In the rows, 100 means zero.
A single turn carries every row of the set below to another of its rows. Some are shown first; where does it send the rows asked next?
litip: 113,75,85,105,97,97,94,118,86,80,107,75,125,133,86,122,108,87,80,137,107,86,90,97,103,109,109,111,115,96,123,124,88
gano: 69,71,93,98,106,74,110,97,101,124,58,105,99,110,91,100,123,94,90,119,108,81,109,90,86,105,102,100,118,93,96,102,98
gonu: 80,70,87,105,109,101,108,113,88,80,97,102,89,138,93,98,130,72,51,108,117,82,83,77,97,110,113,91,119,106,83,118,93
vor: 95,64,107,133,101,102,102,110,86,102,97,107,100,133,93,100,131,86,60,117,115,66,101,89,102,111,117,81,126,101,106,124,99
fovat: 102,69,95,112,99,97,95,108,87,82,89,84,116,125,89,129,100,87,65,131,112,77,83,94,101,107,114,113,118,100,131,122,88
gopa: 103,77,73,98,105,97,94,113,82,80,107,76,111,137,94,121,93,80,66,130,115,91,84,85,115,112,110,110,105,94,123,118,93
Zuga: 98,69,89,100,97,103,96,108,88,69,100,83,102,130,87,122,99,75,72,125,109,82,72,89,104,113,113,99,117,92,129,111,89
Teve: 91,84,100,99,108,88,104,100,102,79,53,94,103,110,111,117,91,89,97,123,94,90,109,87,93,130,112,90,113,114,111,105,83
Revu: 94,87,92,85,101,135,110,99,92,97,78,85,118,118,95,89,119,101,98,111,90,81,126,85,86,109,102,77,127,85,99,114,89
sabu: 70,76,85,74,100,89,112,95,92,110,85,101,78,116,98,89,117,92,94,112,106,84,102,85,92,101,93,77,121,87,103,92,101
rivib: 81,83,64,78,112,81,105,103,74,124,101,99,97,124,111,91,113,92,99,118,120,77,117,76,103,98,96,92,114,93,90,103,107
topiv: 102,89,78,91,111,99,112,104,100,84,89,92,92,114,116,105,81,87,92,103,96,86,108,100,99,130,98,76,104,102,118,92,91
leva: 98,77,88,99,126,84,101,105,95,72,82,98,133,116,104,118,110,97,112,124,103,85,123,83,95,122,109,107,126,123,105,115,94
rela: 85,86,67,96,94,98,91,109,79,87,102,86,102,145,102,89,137,91,58,123,104,99,96,84,104,115,116,97,108,101,84,117,78
doz: 109,80,65,90,132,87,109,102,97,87,113,95,119,123,119,108,96,100,97,110,112,79,120,87,103,121,95,91,115,116,118,105,99
lesaf: 86,75,83,96,106,70,105,108,89,122,88,98,119,121,96,94,135,90,118,129,112,75,117,85,87,106,101,98,121,95,86,110,99
Feven: 78,81,73,90,127,107,109,97,112,113,64,83,130,128,99,93,114,105,71,116,106,96,118,63,101,119,106,94,113,99,95,118,90
Zivep: 81,70,71,100,126,115,114,110,105,95,89,86,129,127,94,89,123,75,107,101,104,70,100,73,91,131,106,80,121,88,86,104,94
rulu: 99,83,86,124,88,104,87,110,71,109,99,93,110,137,96,92,135,102,67,124,101,83,116,102,111,116,118,95,116,93,103,122,88
Vev: 91,76,77,103,120,118,113,93,86,120,73,91,115,120,124,100,99,91,81,107,116,52,112,67,97,113,109,77,119,94,98,117,87

Zuga -> fovat
rivib -> sabu
topiv -> Teve
Now find these:
Revu -> Feven
vor -> rulu

A single turn carries every row of the set below to another of its rows. Some are shown first; where does it send the rows asked next?
poz: 103,90,91,84,128,97,104,88,98,82,95,109,84,101,85,89,110,93,92,88,102,108,87,113,111,95
Gule: 132,86,86,84,93,94,106,108,96,100,85,94,106,122,111,115,84,115,107,99,107,96,98,106,101,89
fipa: 109,91,108,113,107,105,82,92,114,103,85,95,118,104,108,93,90,124,126,95,109,112,98,80,109,109
Gor: 90,91,111,93,94,102,103,88,105,102,105,96,111,70,85,105,105,103,98,109,73,102,80,94,107,116
dirob: 105,108,112,97,110,120,94,132,93,113,99,85,93,93,102,106,97,95,125,102,94,99,91,110,81,92
duf: 106,96,110,89,108,115,84,137,86,106,90,84,102,95,103,96,95,100,121,103,95,105,106,110,86,110
Fom: 93,94,104,93,116,97,103,99,109,91,100,90,108,62,85,88,113,105,100,112,84,111,85,100,110,112
lalof: 106,96,95,96,91,107,118,93,99,95,99,104,84,101,106,96,105,99,119,101,128,83,117,109,103,79
lus: 95,97,103,123,106,101,77,122,99,118,99,107,120,105,110,115,85,116,101,111,82,117,95,108,96,84
sigiv: 105,87,102,94,86,103,119,102,87,97,100,111,79,99,103,97,111,99,103,90,117,90,93,116,112,73
dakod: 96,90,73,93,81,77,113,93,110,106,111,111,101,93,93,103,96,115,88,108,98,79,96,108,105,88
Nasub: 96,89,71,111,78,95,126,97,104,100,108,102,106,95,112,112,95,116,92,109,91,91,93,95,109,85
rin: 102,103,85,93,93,105,89,98,103,92,99,110,86,112,96,103,94,114,121,89,104,97,91,82,71,115
Dized: 98,80,98,109,94,116,96,78,96,88,102,121,116,102,102,109,113,115,111,108,81,117,116,100,108,99
mife: 100,81,88,89,129,106,104,85,110,98,101,104,94,104,80,92,107,101,103,84,89,95,74,109,117,96
Dadi: 91,92,67,103,87,82,116,99,104,100,107,106,98,90,104,91,91,108,82,107,93,88,94,91,115,87
buki: 91,100,96,119,117,107,86,110,109,117,110,99,127,96,93,112,88,106,104,118,75,101,109,118,101,85
rorim: 102,126,111,101,121,104,88,105,99,85,97,106,91,94,77,96,87,87,104,95,103,109,97,93,85,91
bev: 105,110,115,101,111,107,87,96,106,90,98,122,90,97,67,96,89,94,113,100,104,97,90,96,94,76
fus: 110,83,96,93,92,94,108,93,96,106,89,89,114,122,113,119,86,107,94,93,109,94,108,115,112,105
Vezok: 102,100,106,119,107,96,76,103,106,92,91,103,126,95,99,91,93,129,108,91,103,124,109,88,108,107
dozas: 76,99,100,115,118,98,84,116,112,126,109,100,92,86,101,81,105,108,112,95,107,93,86,114,103,89
rek: 115,109,73,91,104,95,92,99,101,82,97,102,99,112,98,97,91,117,110,82,103,105,106,83,81,113
vut: 84,99,94,113,116,103,87,122,101,116,109,103,90,78,103,66,108,104,109,92,95,98,94,103,112,80
leveg: 87,86,86,111,94,109,110,88,97,73,104,111,115,90,97,103,115,119,97,104,91,117,114,100,107,109
pogim: 86,96,88,117,113,100,84,120,101,109,101,107,120,98,100,106,81,105,90,124,71,112,103,105,101,89
pugur: 106,104,113,89,104,105,75,120,94,123,98,91,101,91,110,102,104,102,124,109,95,102,111,114,81,107
dig: 106,94,99,91,83,109,115,111,83,87,96,105,82,94,101,86,106,96,111,90,120,88,114,105,107,84
nifov: 116,79,90,91,98,96,106,110,92,91,79,93,115,122,107,112,77,107,93,107,104,102,109,108,112,100
furip: 95,92,95,108,112,99,91,119,108,124,111,99,100,72,105,80,113,115,113,105,84,101,81,108,112,78

Dized -> Gor
lalof -> pugur
Now find these:
lus -> Nasub
rek -> Vezok
dig -> duf

A single turn carries every row of the set below to another of its rows. Some are shown first; where does it send the rows asked next?
div: 106,101,105,88,124,105,97,105,131,90,94,102,97,101,93,108,112,82,98,112
Ber: 93,96,115,131,91,103,86,113,83,81,98,109,110,115,112,100,110,98,104,90
Mib: 117,94,104,78,93,85,82,113,88,101,98,104,90,98,97,91,125,114,87,91
pip: 112,100,113,123,100,104,83,97,81,101,109,85,101,115,120,100,100,98,93,81
Minu: 90,92,107,129,93,104,77,104,86,94,97,109,106,112,114,89,123,97,110,89
rupop: 104,103,90,104,91,81,128,107,111,122,94,94,101,105,90,101,91,94,118,99
maz: 105,94,127,82,106,82,96,103,94,95,102,107,84,86,111,85,116,114,99,93
Rusim: 99,93,83,99,96,87,134,106,107,115,94,89,102,113,86,100,102,104,111,100
namef: 93,97,109,135,97,97,90,107,91,85,103,102,110,113,118,90,123,105,106,93
Lobi: 96,100,77,101,102,106,129,93,94,111,77,100,98,99,89,99,96,108,105,112
Nom: 97,104,87,102,87,80,121,101,116,124,91,95,104,111,88,108,101,104,108,105
Kizu: 106,100,103,92,119,101,95,90,131,89,96,96,103,102,100,111,105,80,88,112
lalu: 95,102,81,101,107,105,124,90,90,119,96,108,102,96,87,103,94,98,105,116
Ganep: 99,100,102,78,104,108,94,92,129,89,92,108,87,102,92,103,92,80,104,92
rif: 103,110,74,106,102,107,120,104,91,113,83,109,103,100,83,103,98,100,105,117
Daro: 108,88,115,83,102,87,94,107,85,101,101,111,85,77,114,90,115,110,96,94
Tumiv: 110,103,109,121,96,107,86,87,76,92,105,91,103,120,114,86,97,99,97,79
lito: 92,95,97,85,100,103,94,87,129,85,100,113,98,105,92,104,100,76,101,97
Dufi: 111,99,123,123,99,100,85,98,74,93,98,89,108,119,110,92,98,88,98,87
Nusum: 112,101,109,75,101,95,83,108,87,91,102,110,88,103,95,90,123,120,85,93

Nom -> pip
Kizu -> Daro
namef -> rupop
Now find these:
Ganep -> Nusum
Dufi -> Lobi

A single turn carries every row of the set below to another of its rows. Some are shown first; where does it send the rows asked next?
Zut: 107,117,101,115,131,98,92,77,93,91,100,94,131,81,112,109,104,124
Let: 87,88,98,109,100,99,99,99,86,94,100,90,110,115,93,76,94,136
fet: 90,91,90,111,108,93,96,103,88,89,96,86,117,118,91,78,97,135
gav: 82,114,92,93,84,87,87,88,86,98,90,98,113,95,108,114,66,122
vedu: 92,84,101,92,92,110,69,96,91,114,97,96,147,80,101,88,87,135
rini: 104,101,111,121,106,91,69,112,84,100,97,80,122,93,75,118,105,122
zod: 92,99,113,94,82,102,97,99,96,106,89,94,126,106,117,104,72,111
gami: 81,110,103,88,129,99,60,96,103,106,90,118,134,100,94,85,96,122
remu: 82,108,100,91,81,94,92,92,85,95,93,103,113,95,112,107,67,119
rom: 114,115,98,94,116,80,78,85,101,115,107,101,107,112,85,86,93,124
narel: 87,85,104,96,91,115,75,99,93,116,100,99,141,86,105,82,83,134
tolub: 75,83,114,102,93,116,83,89,96,123,91,91,132,106,106,91,88,131
Tanop: 102,122,101,122,127,97,95,77,88,106,98,96,141,83,113,114,98,122
dodut: 108,110,100,118,116,107,55,84,114,104,95,114,132,89,95,114,93,106
mase: 88,82,112,94,96,105,94,89,98,89,93,86,104,112,106,90,93,128
Dube: 98,111,101,113,109,97,53,105,108,114,110,75,116,87,91,113,90,125
senag: 112,104,99,134,118,101,67,83,104,106,98,106,126,106,79,105,107,115
Gaz: 96,114,101,120,132,102,87,70,89,103,99,94,135,80,108,110,107,131
vorab: 97,114,100,123,115,95,68,79,100,90,86,115,114,101,87,122,99,107
birog: 75,116,102,117,115,95,62,117,96,93,88,89,123,97,91,121,91,115
gevak: 97,111,113,92,101,81,78,87,74,111,83,122,129,97,80,112,92,114

Zut -> Gaz
vorab -> senag
Dube -> birog
Now find these:
fet -> vedu
remu -> Let
gevak -> rom
tolub -> zod

